128 stands for zero in the data rows.
Every row has a hidden score. In each pair, how much higher is the second row's than the first's? 15 means about the same, 30 much higher and 0 much lower. The score is a weighted sum of the row's numbers plus the product of two more (or one squared), each taken from its middle value.
[ 87 123 118 111 121 159 116 126 119 158 142 158 166 192 179 134 156 151 135 109]
[ 48 125 123 138 173 147 149 106 149 166 131 110 112 144  83 129 112  85 101  82] ~ 10
[156 157 143 133 108 188 155 178 174 161 149 127 120 152 113 137 128 132 150 140]
[ 90 125 116 136 109 115  59  97  76  72  82 119  90  93 106 109 173 159 107 135] ~ 21
[116  82 138  98 101 100 160 100 108 110 163 113 127 123 183 108 118 110 138  86]
[136 111 171 153 124 102 157 127 109  89 135 128 121 103 166 136 134  91 144 121] ~ 17
[167 181 157 168  97 156 159 200 162 198 184 180 137 168 137 120  49  96 136 168]
[103  77 144 124 127 105 134 161 167 108 177 127 132 140 215 146 140 105 152 112] ~ 27
[145 159 124  85 113 130 105  82 123 153 112  77 105 141 105  95 136 154 125 107]
[127 105 159 161 150  95 135 148 136  76 107 117  83  56 117 107  78  56  89 114] ~ 18
[214 195 181 160 173 123 103 159 179 149 151 109  96  75  87 100 120 148 145 138]
[167 155 190 125 114  96 149 103 141 103 105 126  89  89 125 117  77 120 187 150] ~ 14
[114  71 117 144  82  81 153 190 133 139 180 176  90  73  69 107  99 132 169 194]
[125 108 155 131 120  66 109  96 122  90 158 145 170 116 165 142 147  91 137 113] ~ 16
[133 170 122 123  90 153 142 136  93 147 133 121  97 142 124 114  98 172 164 139]
[134 122 142 104 108 102 147 123 119  86 143  83 161 107 152  67 104 142 133 126] ~ 17
[139 122 136 150 108 101 120 154 106 112 141 169 107 101  74  94  91  97 142 167]
[126 131 146 125 105 108 110  80  81  80  88  62 100  94 111 110 155 115 134 131] ~ 14
[147 202 210 189 183 144 168 133 156 182 162 128 127 166 101 119 135  87 130 158]
[148 117 164 146 117  87 143 117 102  86 145 149 156 120 170 170 150 116 167 173] ~ 22
[135  66 119 133 149  96 135 136 129  69  70 110  80 111 101 140 119 151 153 136]
[129  89 137 119 129  85 145 118 140 110 138 109 110  89 155 151 152 119 151 105] ~ 14
[140 113 164 147 150 123 138 170 179 104 156 101 113  82 166 115 132  97 161 136]
[ 82 118 115 159  98 165 133 169 135 148  98 150  89 129  96 167 125 155 117 161] ~ 11
[170 131 188 136 136 173 133 109 158 183 144 176 181 134 177 152 176 129 148 115]
[103 157 107  78 156 160 146 123 142 164 120  69 160 127 112  71 159 119  89  75] ~ 8
[ 92 125 110 108  79 129 129 150 128 154 164 151 109 149 139 154 130 139 140 140]
[152 164 119 191 141 142 111 190 162  92 103 166 124 135 131 160 102 110 101 197] ~ 14
[138 119 144 189 177 124 140 156 128  82 119 168 156 111 134 164 116  91  85 153]
[121 143  99  77 119 140 127 127 158 168 150 125 156 169 146 111 148 179 144 122] ~ 12
[141  88 125 103  71  41 124 107  83 108 164 131 117 118 157 121 121 107 156 139]
[155 159 122  80 104 138 140 129 151 171 163 122 106 165 153 128 132 189 179 132] ~ 12
[ 94  43  81 113 131  98 156 198 158  99 131 130 105  60 110 132 130  77 100 117]
[150 103 129 139 164  98  72 127 150 172 191 167 159 124 146 126 173 114 152 154] ~ 12
[164 123  89 100 145 169  91 100 165 142  72 100 186 154 151 160 120 163  80 111]
[ 92  96 134 166  81  78 103 143 111 100 141 189 124  87  87 125  95  79 116 160] ~ 16
[127 190 173 178 128 104 111 126 153 115  72 153 156 106 107 144 155 171 116 127]
[143  82 103 137 162 136 107 157 147 153 154 141 165 144 180 131 147 107 136 141] ~ 12
[125  89 131 110 160 125 179 155 160 117 144 120 133  95 174 143 159 121 167  95]
[ 93 146 114 198  89 141 113 181  92 134 114 191  90 158 150 142  90  98 100 179] ~ 17
[132 127 136 132  81 136 108 136  66 133 137 147 100 164 151 159 105 150 122 125]
[128 174 111 173 124 141 100 180 114 131  95 163 103 153 154 185 119 105 120 193] ~ 11
[105 178 176 156 142 203 154 152 139 151 114  84  99 129 149 133 173 159 170 139]
[129  83 139 140 135 111 127 120 155 121 140 166 146 135 114 130 128  78 131 162] ~ 13
[105 156 155 139 177 137 133  71 138 135 128 102 167 167 101 116 123  64 109 100]
[130 131 179 133 135  94 104 125 158 124 174 129 117 105 128  83  85 110 174 138] ~ 22
[124 117 186 164 174 139 183 141 115 110 156 119 116  93 144 112 115  95 162 141]
[195 158 134 179 187 170  93 131 133 156 141 154 173 118 150 126 149 112 132 196] ~ 20
[138 180 158 136 135 167 160 131 131 117 118  97 116 126 139 146 134 149 141 149]
[116 135 107  88 138 126 100  93 122 155  93 106 152 174 153 178 152 172  97 107] ~ 17
[106  74 118  72 115  90 169 121 143 100 164 103 140 105 204 128 164 128 187  94]
[ 63 133 123 131 161 166 142 102 138 127 110  76 122 126  65 121 123  80 142 118] ~ 12
[144 104 105 151 163 161 148 160 106 150 112 160  90 130 113 170 164 133 135 125]
[147 159 125 117 148  99 134 121 161 117 115 157 167 158 143 160 193 167 159 124] ~ 11
[112  98 143 151 139 105 168 163 146 141 200 179 158 123 168 161 133 110 148 136]
[135  95 125  48  65  82 106  84  94 119 116  73  70 112 150  64 148  87  91  57] ~ 15
[ 97 106 123  86 131 103 133  89 134  78  95  73  92 124 136  91 161 131 101  89]
[103 131  94 104 132 179 141 175 136 192 150 164 142 164 105 158 138 170 148 144] ~ 14
[125 165 134 167 151 167 140 205 158 173 140 195 127 169 171 187 120  75 123 168]
[170 136 194 173 169 116 164 137 103  89 133 117 121  85 131 127 129  93 148 158] ~ 20
[174 173 156 127 147  91 120  95 122  88  86 112 106 129  83 106 141 139 130 130]
[138 102 118 132 146 119  83 126 162 124 146 129 177 125 119 109 138 153 130 108] ~ 14
[118  97 152 134 103  86 120 107 103  86 159 174 177 140 171 143 127  84 140 121]
[110 140 119  88 159 125 139 105 127 169 138  94 160 116  92  47 143 106  84  73] ~ 9
[148 159 169 154 165 140 128 156 174 197 179 130 160  96  96 110 137 157 133 111]
[133  95 109 112  65  78 117 162 125 102 119 131  86  75  60  88 105  81 120 170] ~ 16
[154 148 163 148 143 183 162 177 136 178 151 159 133 166 133 164 158 158 160 182]
[ 88  89 142 125 109 120 145 106  96 116 150 141 141 132 146 119 100  94 129 114] ~ 15
[126 174  84 134 154 176 128 131 109 166 121 148  96 150 150 154 102 105  83 176]
[121  95  62  88 166 129  68 113 141 121  66 111 132 117 176 146 133 166  35  88] ~ 23
[183 134 110 120 137 145 131  96  76  93 133 111 127 100  76 155 131 177 163 118]
[139 111 161 159 136  93 144 139 143  99 120 147 126  91 118 116  88  70 122 133] ~ 5
[164 155 114 124 161 172 157 124  93  99 125  90  91  65  54 125 142 141 161  85]
[ 87  96 121 121  90 117 153 123 124 138 161 139 133 119 142 116  88 107 109 107] ~ 4
[ 97 122  90  91 113 149 101 139  97 131 111 129 109 145  95 144  98 138 109 124]
[125 163 159 152 147 172 139 156 145 166 163 126  99 123 132 120 117 168 179 159] ~ 13
[130  93 161 114 104  73 152 106 124  94 155 119 119 106 175  97  94  84 132  96]
[103 139  77 149 146 147  91 163 151 100  63 141 102 124  65 151 154 117  76 148] ~ 13
[183 183 160 141 199 159 145 157 175 152 114 136 166 187 158 151 121  81  88 129]
[ 98 151 152 154 113 170 153 162 104 133 161 157  86 140 150 163 102 180 179 176] ~ 20
[174 186 150 114 154 114  73  67 116 127  73 110 164 185 163 181 178 113 110 140]
[148 150 147 132 181 145 139 137 177 174 125 125 157 163 162 150 162 114  95 107] ~ 12
[107 101 121  94 107  99 142 112 129 121 165 142 147 139 138 110  93 105 120 119]
[127 111 123 171 163 121  58 127 150 156 149 136  80  91  84  95 127 152 104  97] ~ 17
[157 133 127 130 116  69 117  88  94  72  51  96 126 122  99 147 181 160 147 109]
[123 113 145 147 162 104  97 132 131 145 160 115 148  98  86  99 113 125  95  75] ~ 8
[129 110 114  76  71  69 137 123 151 110 145  91  77  94 134  46 109  96 143 113]
[140 179 145 206 144 158 132 193 122 160 134 197 134 174 166 179 115 103 120 195] ~ 18
[117 107 115  98  91  85 132 134 154 120 146  88  92  91 140  77 140 125 175 147]
[166 114  86  59  99  69 110  66 129 103  75  73 136 106  69  67 115  83  94 102] ~ 12
[138 167 170 162 162 162 141 162 126 163 175 161 164 202 208 155 128 160 153 135]
[154 185 149 167 131 165 121 162 104 136 101 125  87 135 107 182 125 183 167 178] ~ 15
[154 194 140 156  93 119 155 136 141 142 125 136  87 146 127 157  94 151 177 168]
[182 163 171 179  85 150 118 150 159 120 126 147 126 170 158 155 103 129 130 166] ~ 19
[103 107 124 145 100 102 125 161  76 103 129 154 112 118 108 166 145 146 184 189]
[ 99 170 150 147 150 165 119 101 102 142 112  85  87 120  92  93 113 146 113 107] ~ 11
[122 115 112  94 127 117 138  92  96  99 131  87 132 121 105  80  96 121 133 121]
[114 122 151 168 128  91 115 144 116 107 140 141  83  96  68 106 109  89 104 134] ~ 15
[ 94 117 105  83  74  91 124 106 135 159 141 124 104  94  67  62  60 100  81  96]
[140  96 117 105 179 166 167 135 149 123 171 132 165 163 172 123 116 172 152 115] ~ 18
[115 154 143 128 135  94 172 113 159 158 143 110 156 154 119 126 147 128 125 109]
[139  90 134 104 140  88 154 119 130  80 108  94  88  74 106  76 115  80 148 117] ~ 19
[192 186 105 134 131 128  53  99  69 109  96 150 150 163 175 144 143 107 121 187]
[158 129 120  97 158 178 137 123 169 178 142 102 149 135 100  68 152 137 114  92] ~ 3
[163 156 108 155 151 118 138 119 156 116  86 139 185 139 100 121 179 131  89 112]
[114 130 131 103 102 121 147  98 112 104 111  88 108 103  96  72  58  90 108 104] ~ 1
[148 144 166 116 170 115 121  98 135 137 101 121 117 147 144 142 153 106 114 129]
[129 148 155 144 125 163 174 141 142 139 162 130 141 182 159 166 167 164 126 149] ~ 15
[100 115 122 129 117 125 126 109  79  91  98  73  50  83 128 124 116 149 141  97]
[ 83  89 116  79  89 100 112  73 104 122 125 133 143 115 105  91  96  94 105  87] ~ 15
[ 96 151 145 158  70 127 116 110 108 125 130 140  82 147 145 165  90 141 114 169]
[111 130 162 128 111 117 140 149 176 125 163 142 118 163 189 128 163 123 165 138] ~ 15
[176 150 153 141 188 131 146 116 134  56  62 109 113 132 106 118 151 125 123 117]
[138 182 136 193 139 151 111 156  87 120  77 135 118 171 176 189 140 108 113 184] ~ 11
[165 130 158 200 151 107 124 165 146 107 138 197 167 117 142 147  94 125 140 184]
[123 145 127 100 124 162 146 115 124 171 142 123 127 150  98 107 109 160 161 133] ~ 8
[132  72  88  84  52  95 103 124 134  98 138  99 109 156 142 163 179 147 145 105]
[ 99 142 109 135 103 117  50  95  76  91  73 135 143 135 161 143 180 150  80 138] ~ 18
[121 145  91 105  84  78  49 115 149 113  65 115  89  89 131  96 141  94  42 126]
[154 160  96 102 162 168 110 102 155 126  54  61 129 143 134 156 128 182 108 127] ~ 15
[107 107 136 161 101  78 101 131  91  87 147 190 153 132 125 144  82 100 113 153]
[152 115  74  76 167 144  88 121 147  97  38  79 131  98 161 125  96 147  39 100] ~ 16
[122 178 159 163 143 181 156 131 189 144 160 131 100 140 117 168 172 113 163  95]
[187 143 148 133 120  99 123 164 143 187 193 162 122 158 141 129 152 174 161 142] ~ 20
[ 99  91 124 124 131 133 194 161 131  98 118  71 149 107 190 127 191 150 139  96]
[121  94 123 130 101  85 157 149 141 113 127 141 135  99 124 142 119 111 154 159] ~ 13
[187 177 168 154 171 162 162 168 164 205 170 159 174 141 106 133 146 157 153 180]
[160 125 169 128 124  88 135  99 117  80 116  95 135  90 142 119 119  96 169 130] ~ 17
[133 127  61  95 127 102  47  94 107  61  25  90  96  76 144 107 131 180  77 144]
[109 159 140 126 115 149 118 134 130 183 189 178 191 194 180 127 127 151 148 126] ~ 13
[104  90 131 166 126 147 130 115  47 104 110 119  62 125 134 157 158 119 131 166]
[154 170 103 137 130 121 147 130 151 119  81 101 125 118  80 100 162 162 111 127] ~ 16
[113 116 141 125 122  99 140 133 134  84  90  52  66  80 169 122 121 125 161 112]
[173 120 141 126 137 102 100 141 182 184 195 144 170 134 116 106 134 159 118 111] ~ 12
[114 178 167 167 154 138 167 143 166 168 169 136 155 144 101 103 135 132 113 128]
[ 96 100 153 185 135 124 155 171 110 114 162 184 146  90 112 138 100 116 155 168] ~ 21
[ 98 106  66 127 128 108  67  82  74  56  32  91  96 104 161 117 157 131  40  95]
[ 74 135 132 109 134 118 149 115 157 192 171 112 134 171 107 140 151  94 126 116] ~ 13
[143  91 135 121 128  93  87 135 159 141 139 110 105  94 157 126 189 148 161 139]
[101  64 127 123 123  88 161 134 138 103 152 148 147 108 162 142 131  87 133 105] ~ 11
[101 145 110 136 152 137 110  88 140 137 132 117 175 150 115 146 159 105 139 101]
[ 71 153 156 160 108 172 153 124 159 165 142 120 122 156 149 166  97 149 136 115] ~ 18
[ 91 149 135 171 107 161 139 174 154 117 119 138  67 142 121 142 141 118 110 158]
[ 93 130 123 118 158 129 149  87  75  98 139 108  99  88  68 128  71 135 147 117] ~ 15
[141 121 122  97 123 127 137 127 117 149 134 129 146 154 142 159 156 176 142 147]
[ 69 117  82  78  73  98  90  70 101 158 113 110 104 162 107  99  83 116  84  72] ~ 9
[131 145 159 154 150 171 138 100  76 130 147 137 140 129  93 157  98 148 150 113]
[110  94 143 146 127  79 110 101  81  53 117 105  88  73 135 123 105  88 129 115] ~ 13
[170 165  91 120  91  72  95  85 127 128  79 105 150 103  63  90 150 154 113 133]
[174 127 160 212 177 134 172 206 171 106 117 161 134  74 103 124  78 100 150 218] ~ 7
[ 91 149  85 129 153 151  91  97 127 153 109 135  93 137 139 148 108  76  65 163]
[137 121 159 192 206 174 105 160 208 160 169 172 165 113 117 134 160 164 127 130] ~ 19
[172 125 135 167 155 108 115 177 155 109 126 179 157 106 122 152 138  81  91 160]
[107 169 127 159 105 140 154 145 148 149 128 120  71 141 130 158 107 154 172 140] ~ 9
[ 93  96  90  76 100  94 106  93 140 128 137 116 109 128 104 100 105 122 110  95]
[191 137  43  84  93 115 177 163 173 124 124 111 132  93  63  89 112 168 162 153] ~ 17
[116  75  86 123 117  97  44 104 175 187 170 151 142  95  66  79 158 100  76  85]
[ 66 107 167  73 107  71 125  31  58  46  90  44  93  68 132  84  81  76 136  68] ~ 22
[139 145 113 118  74 132 135 109 143 139 132 133 160 185 168 169 139 191 178 152]
[176 120 145 118 178 122 132 109 149 108 119 207 182 185 161 163 181 152 163 116] ~ 28
[172 191 162 154 167 113 166 148 142 186 164 110 140 147 100 102 133 124  91 137]
[114 130 150 111  94 104 119  75  51  99  90 109 141 104  96  81 124  96 136 122] ~ 24
[112 147 119 113 149 165 137 114 131 150 126  83 147 160 153 122 186 191 154 103]
[122  94 150 130 109  96 119 161 182 139 197 159 140 132 183 125 108 111 152 133] ~ 21
[153 177 154 135 127 125 155 125 131 101  77 129 163 131 120 131 142 149 149 132]
[157 133 139 103 117 142 116 128 178 170 193 174 143 165 134 147 176 174 182 153] ~ 10
[129  75  83 153 138  96  57 126 164 153 162 145  96 168  80  97  81  78  34  99]
[119 108 168 141 161 120 143 144 147 102 130 139 138  83 125 118 125  72 138 113] ~ 20
[ 99  76 148 147 110 120 168 142 132  92 121 136 126 103 156 153 120  95 129 109]
[ 67 114 106 127  66 115 137 120 142 123 114 125  70 120 130 152  74 104 138 107] ~ 10
[ 91 136 127 134  91 143 142 119 144 155 144 136  85 149 145 149  97 153 153 108]
[131 124  62 114 106 120  83 151 176 140 120 184 173 138  99 170 172 128  91 150] ~ 17
[174 142  97 139 107 147 155 158 100 134 124 154  97 145 130 193 128 166 195 167]
[144 113 101 176 199 150  61 126 142 143 139 113 123 160 101 119 111 108  77  93] ~ 10
[110 163 122 111 148 171 141  92  68 112 109  67 128 164 137  98 150 186 143 105]
[121 114 138 151  78  76  95 126  67  80 114 141  99  69  74 109 107 100 164 190] ~ 18
[168 122  83 120 135  74 134 102 133  99 135 144 165 139 106 133 127 142 108 119]
[181 163 123 106 156 108 129 154 189 192 121 120 140 165 146 152 160 128 101 129] ~ 7
[ 98 136 132 125 177 170 176 128  98 136 144 114  93 103  77 169 127 182 193 144]
[129 170 133  81 123 121  92  83 124  99 155 135 134 178 143 111  80 146 137 104] ~ 15
[115 170 132 142  88 144 111 157 153 160 111 153  97 144 102 161 127 146 118 160]
[151 152 110  86 157 172 145 106 135 138 124  81 142 169 149 109 155 187 141  98] ~ 14
[117 135 123 129 107 110  74 121  91 108  82  92  66  83  94  97 161 120  92 138]
[129 107 127 113 105  70  66 123 119  74 140 101 112  79 148  82 127 100 163 138] ~ 17
[127  83 121 151  86 132 147 147  83 107 118 121  69 147 141 166 165 126  94 158]
[133 207 167 138 173 185 158 123 122 178 151 100 166 172 126  79 138 136 115  95] ~ 14
[179 145 174 134 159  97  77 119 135 125 155 108 120 148 119 123 144 158 153 122]
[126 174 194 143 208 217 162 148 149 166 108 124 128 160 155 133 173 111 118 133] ~ 14
[ 95 108 140  89  95 126 144 111 126 148 154  83  78 103 122  84  98 129 127  82]
[118  93 124 148 119 117 169 150 145 113 134 138 118  79 115 112 109  95 142 117] ~ 12
[ 68 114  91 110  79  83 104 119 141 113  91 176 185 130 119 142 136 161  98  96]
[135 104 128 188 189 131  84 128 163 138 148 128 105 100  86  94 151 119  69  89] ~ 16
[119 167 106  96 109 141 101 111  84 153 132 147 135 158 112 126  85 154 150 140]
[119 121  79 107 127 107  63 118 153  88  44 107  83 106 153 107 164 135  53 104] ~ 14
[127  93 146 177 179 156 191 163 169 117 105 155 149  99 117 155 148  99 140 161]
[134 135  44  92 127 138 106 118 124 145  83 129 148 168 147 160 124  86  78 165] ~ 12
[150  90 137 147 170 106 101 147 128 139 151 123 106  63 132  88 109 162 157 142]
[156 165 118  99 139 142 123 138 163 190  94  83 119 144 102 137 140 145  87 118] ~ 11
[127 155  94 111  96  75  21  97 126 102  75 112  83 106 104  68 134 119  45 126]
[141 139 155 184 134 111 145 175 180 144 164 189 169 119 183 183 165 132 142 166] ~ 15
[144 155 111 174 157 156 143 189 116 172 146 188 149 186 149 178 136 120 149 209]
[137 153 132 101 142 116  71  54  93  95  63  92 145 173 156 147 146  82  89 104] ~ 16
[ 97  76 139 169 173 118 174 142 134  91 132 108 102  84 113 132 126  91  90 108]
[162 125 174 142 117 159 118 132 149 100 148  99  91 137 121 148 128 189 170 136] ~ 20
[126 161 157 104 166 163 148 110 105 115 158 122 125 182 160 114  92 138 121  84]
[ 98 109 106 107 116 156 144 140 113 146 139 115 146 168 169 141 164 171 148 122] ~ 17
[ 81 127 123 153 150 180 173 135 178 168 164 119 164 130 102 148 156 104 146 111]
[135 102 102 106  76  77 107 158 111 102 122 130 108  95  60  99  93 105 131 160] ~ 21
[115 143 150 121 143 200 169 139 156 184 141 140 156 179 129 120 139 156 137 130]
[129 158 153 137 122 157 123 131 151 143 162 141 127 158 128 131 121 117 120 117] ~ 15
[143  99 134 139 148 106  90 124 105 106 121  99  93  86 136  96  99 150 142 135]
[162 180 120  98 163  98  97  54 112 145 111 113 197 144 109  87 145 104 101  95] ~ 18
[ 87 145 130 104 158 179 159 145 158 202 160 120 132 168 113 113 128 151 116  97]
[131  96  34  80  78 112 172 134 166 129 105 108 144 108  82 108 143 173 125 113] ~ 13
[146 134  70 114 120 122 166 136 187 130 150 167 204 152 103 112 102 122  81 100]
[ 94 137 121 145 118 172 131 180 138 147 103 152  84 131  81 151 125 149 134 163] ~ 15
[176 137 114  77 152 116 115 116 113  89 142  88 125 149 143  77  86 139 114  94]
[108  88 143 107 120 100 157 144 147 101 123 105  78  54 116 115 107  79 159 124] ~ 19
[ 73 122 131 140  93 157 152 130 172 159 158 170 133 175 155 163  91 113 145 118]
[171 155 154 154 144 151 110 109 101 135 132 149 163 171 144 138 132 156 130 140] ~ 25
[ 60 105 109 130  47 123 147 180  83 132 134 136 146 170 172 208 120 158 147 160]
[169 116 141 144 159 113 112 169 154 174 163 143 151 105 173 124 156 166 175 157] ~ 6
[ 56  98  85 132  69 140 125 154  95 151 107 168 117 182 129 194 109 140  71 131]
[138 100 121  98 100 108 160 131  95  98 138  93 177 156 193 108 146 144 110 103] ~ 16
[138 118 124 116 182 155 187 110  99  88 131 129 145 139 126 190 125 158 197 137]
[151 109 112 141 144  96  54 110 156 137 148 140 170 128 118 128 147 172 116 110] ~ 18
[114 111 135 138 120 175 207 161 116 104 133  96  90 132 157 121 100 126 132 122]
[121  97 102 147 181 156 101 164 168 180 152 156 157  94 120 108 111  58  82 137] ~ 16
[128  84 139 116  73 133 116 138 150 119 138 107  87 150 120 148 157 161 146 135]
[ 95 133 138 131 144 171 135 123 123 160 146 144 189 190 172 125 152 121 113  80] ~ 9
[163 139 151 149  88 152 133 130  82 145 138 141  77 125  98 118  75 157 142 176]
[121  82 122 136 147 119 151 180 150  89 124 154 150 118 157 163 146  90 114 145] ~ 16
[119  84 130 148 133  94 136 146 136  95 130 177 180 140 138 160 137 146 132 145]
[183 144 144 203 195 146 143 190 172 127 131 189 176 117 139 176 162 108 102 157] ~ 17
[ 87  94  77 110 103 115  88 148  88 111  89 123 122 128 131 126 159 134  70  99]
[ 93  69 129 131 116 111 158 141 120  92 125 132 136  97 129 130 116  68 101 105] ~ 14
[132 109 124 178 159  95 117 168 102  84 141 184 151 102 115 136  92 106 133 173]
[127 174 146 159 142 165 105 122  72 112  65 109  85 131  81 138  72 124  92 125] ~ 13
[126 138 145 107 132 149 161 112 142 134 139 115 126 145 129 140 146 162 136 150]
[137  97  79  78 146 125 156 106 127 103 155 123 101 103  67 120  96 155 166 117] ~ 10
[171 133 110 144 198 161 163 133 153 123 182 162 130  81  69  84  91 132 121 104]
[147 159 118 124 123 144 142 182 127 174 139 136 137 171 132 163 118 164 131 147] ~ 4
[197 124 128 160  80 139 154 191  95 135 122 131  69 134 123 146  97 159 133 190]
[ 58 131  98 187 115 176 132 204  96 142  90 143  73 131  86 181  91 133  71 141] ~ 14
[188 160 176 140 117 172 141 102 113 144 103  89 114  68 128 124  96 160 155 151]
[ 67  70  93  97  86  76 122 105  81  81 109  78  65  56  94  98  86 102 129 118] ~ 16
[123 196 128 195 177 193 118 194 176 145  67 147  78 130  98 196 165 121  83 155]
[178 140 188 193 193 143 150 142 153 119 132 143 119 177 136 139 122 155 134 159] ~ 19
[ 61 122 111 150  63 127 117 121  51 128 150 155 114 169 152 157  72 121 111 128]
[167 170 172 130 166 118  84 139 160 147 186 139 179 169 139 141 160 172 164 135] ~ 18
[ 91 124  64 147 163 166  96 103  61 130  93 142 143 165 139 144 123  83  58 123]
[125 160 143 152  96 165 146 129  87 130 142 137 100 151 143 162 134 181 133 157] ~ 13
[123 180 136 118 144 185 159 162 165 200 156 124 170 152 148 111 129 145 137  99]
[102  88 121  48  42  89 116  60  70 101 136 101 114 129 170  96  77 114 131  87] ~ 20
[191 143 105 131 187 186  99 118 179 114  53  89 159 106 138 121  99 155  48 101]
[ 67  89 115 106  78  90 129 149 171 131 162 105  98 109 157 119 138 116 153 110] ~ 21
[194 135 143 163 143 132 138 185 162 111 109 192 160 128 125 145  83 109 158 238]
[124 161 155 142  82 127  92  87 132 143 125 123 151 119 125 138 114 166 163 158] ~ 15
[ 97 117 136  77 119 123 150  91 161 105 102  68 127 104 144  80 153 161 132  81]
[128 176 129  93 136 165 124 145 145 167 129 121 119 163 105 111 137 157 141 137] ~ 12
